Each path below is one point turned by a fixed rotation once a step. After each direction that follows a path, write how fast that rotation turns it, in deg/step (0 if it stays still).
Each turn is a multiple of 5 degrees from 10 to 175, or 0.
Each row of a path follows its step; steps can be skipped.
Rotation 1:
step 2: [ -1   7   7  -3  21 -16  12  11 -10   0   9  -2 -16 -13 -15  -9   9  10
 -26 -16 -25  16 -15  12  20  11  16  16 -10 -15  -1   8  10   9  -6   0
 -30  -1  11]
step 3: [  6  22 -19   7   8   8  -4  -5   0   1   6   9   5  12 -24  -3 -18 -23
  -3   0  -1  29  -8  -7  28   8   2  20  15 -13 -14  28  -8 -13  -7 -10
  -6 -13   9]
step 4: [-23   6  13  -5  -6  13  -6  34  10  18   6   5   5   9 -17  12   1   3
 -28  -7  -1  17 -28  -3   6  13  13  -1   5  -2   5   9  12 -25  -4  13
   5 -17  -5]
step 7: [ 13  11  -3  45   3   6  16  18   6   4   1  -7  11  -9 -13  -4  -7   6
  -1 -13   5  15  -1  -9  12   5  11  -8  15   9   8  23  19   5   7 -13
   8  22  23]
step 8: [ 10  -1 -13   1  -3   0  -3   7  14  -4   4  -5   6 -13 -22  -5  30  -1
   2 -22  21   9   3   9  11   0  11   1  34  -1  17  12   8  -2   9  15
  28 -28  -5]
step 9: [ -8 -16  24  19  14 -24  20   6  17   0  -2   3  -2  -2 -19  -9  -1  -7
 -16   3  -8  -2  21   8  10  25  16 -12  16 -19  10 -10  19   9   7  -1
   7 -16   9]
step 12: [ -8   0 -11 -11  -2   5  11   0 -19   9   6   2  -6 -19 -17   5 -34  -2
 -18   9   3  -6 -13  10  18   5  -7  13  24  10  26  15   4   6   5   9
  19 -18  18]
step 13: [  4  -6  11 -11  23  -9   0  10  -3  -2  -9  10 -10   1  -4   2  12  27
 -26 -15 -22 -21 -11  -3  28   6  -1   6  11 -22  18  20 -10  -6 -11  -4
  -5 -18   8]
step 15: [-10 -15   7  -9  -7  15  -9  19  -2   5  -6   8  17  23  -9  -5   9 -14
 -13 -32  -1  11 -13 -21  16   8  10  11   8   8   6  30  -4 -14   3 -13
  23  -2   3]
step 16: [-33 -10  -7  15  -8 -11   9  13 -16   3  23   7   3 -11  -6 -13   1  10
 -30 -22  -4   5   2   7   3   7  32  -3  17  25   4   3   7   0   5  -7
  -9 -11   3]
step 17: [ 12  -1  -8  -5  16   2 -11  -6 -12   5  -6  26 -11   3 -21 -36   6  -8
  -3  -9 -12   1   4  21  31  -6  26  -2   6  -1  -6  12  10  -5  15 -20
   8  -9   3]
[  5 -11  -1   0   3  -2  -4   0   4   0  -1  -2  -7   4   2  -1  -4   0
  -4   0   0  -6   4   2  -8   5  -5   3   6   2   4   5  -5   8  -3   7
   4   3   5] => 25
[  2   6   2   1   1  -6   5   7  -3  -2   1   3   5  -4  -2   1  -5   1
  -4  -1  -6  -4   3   1  -8   2  -5   3   2   6 -11  -3   9   0   3   3
   0   2   5] => 155
[  9   0  -5  -3  -3  -2  -1   7  -2  -2   3   5   5   9  -1  -5   2  -1
   0  -3   1  -2   1   0   5 -10 -10   3  -2  -2  -2   0  -4   0   1   1
   7  -7  -3] => 155
[ 4  6 -4  6  4  2  0 -5  2 -6 -6 -3 -4  0 -5  1  3  9 -2  3 -2  5 -1 -1
 -3  1 -5  7  6 -8  2  1  7 -4 -4  0  3 -4 -5] => 70
[-7  0 -4  6 -3  2 -5  7  2 -1 -5  6  1  5  5 -2 -6  7  2 -5 -1 -4 -3  5
 -2  3  6  4 -1  1 -5 10 -1 -4  2 -1 -1  1 -7] => 35
[ 3 -4  6 -8  6  2  0  5  2  0  1  4 -4  4 -5  9  6  2  0 -8 -6  0 -1  2
 -5 -2  4 -1 -4 -6  3 -1  2 -6  6  3  2  7 -3] => 160
[-8 -8 -3  3 -3  2 -6 -3  0 -4  0  6 -1 -2  5  2  4  3  1  1 -1  0  1  3
  4 -3 -3  2 -1 -7 -1 -4  6 -3  4  3 -2 -2 16] => 95
[  1  -5  -1  -4   0  -5   1  -3  -2  -1  -2   7   3  -3   1   5  -1   7
  -5   3  -2  -4   4   5   0   4   6  -3  -4   4   8  -4   3   5   1  -2
   0 -14  -6] => 95
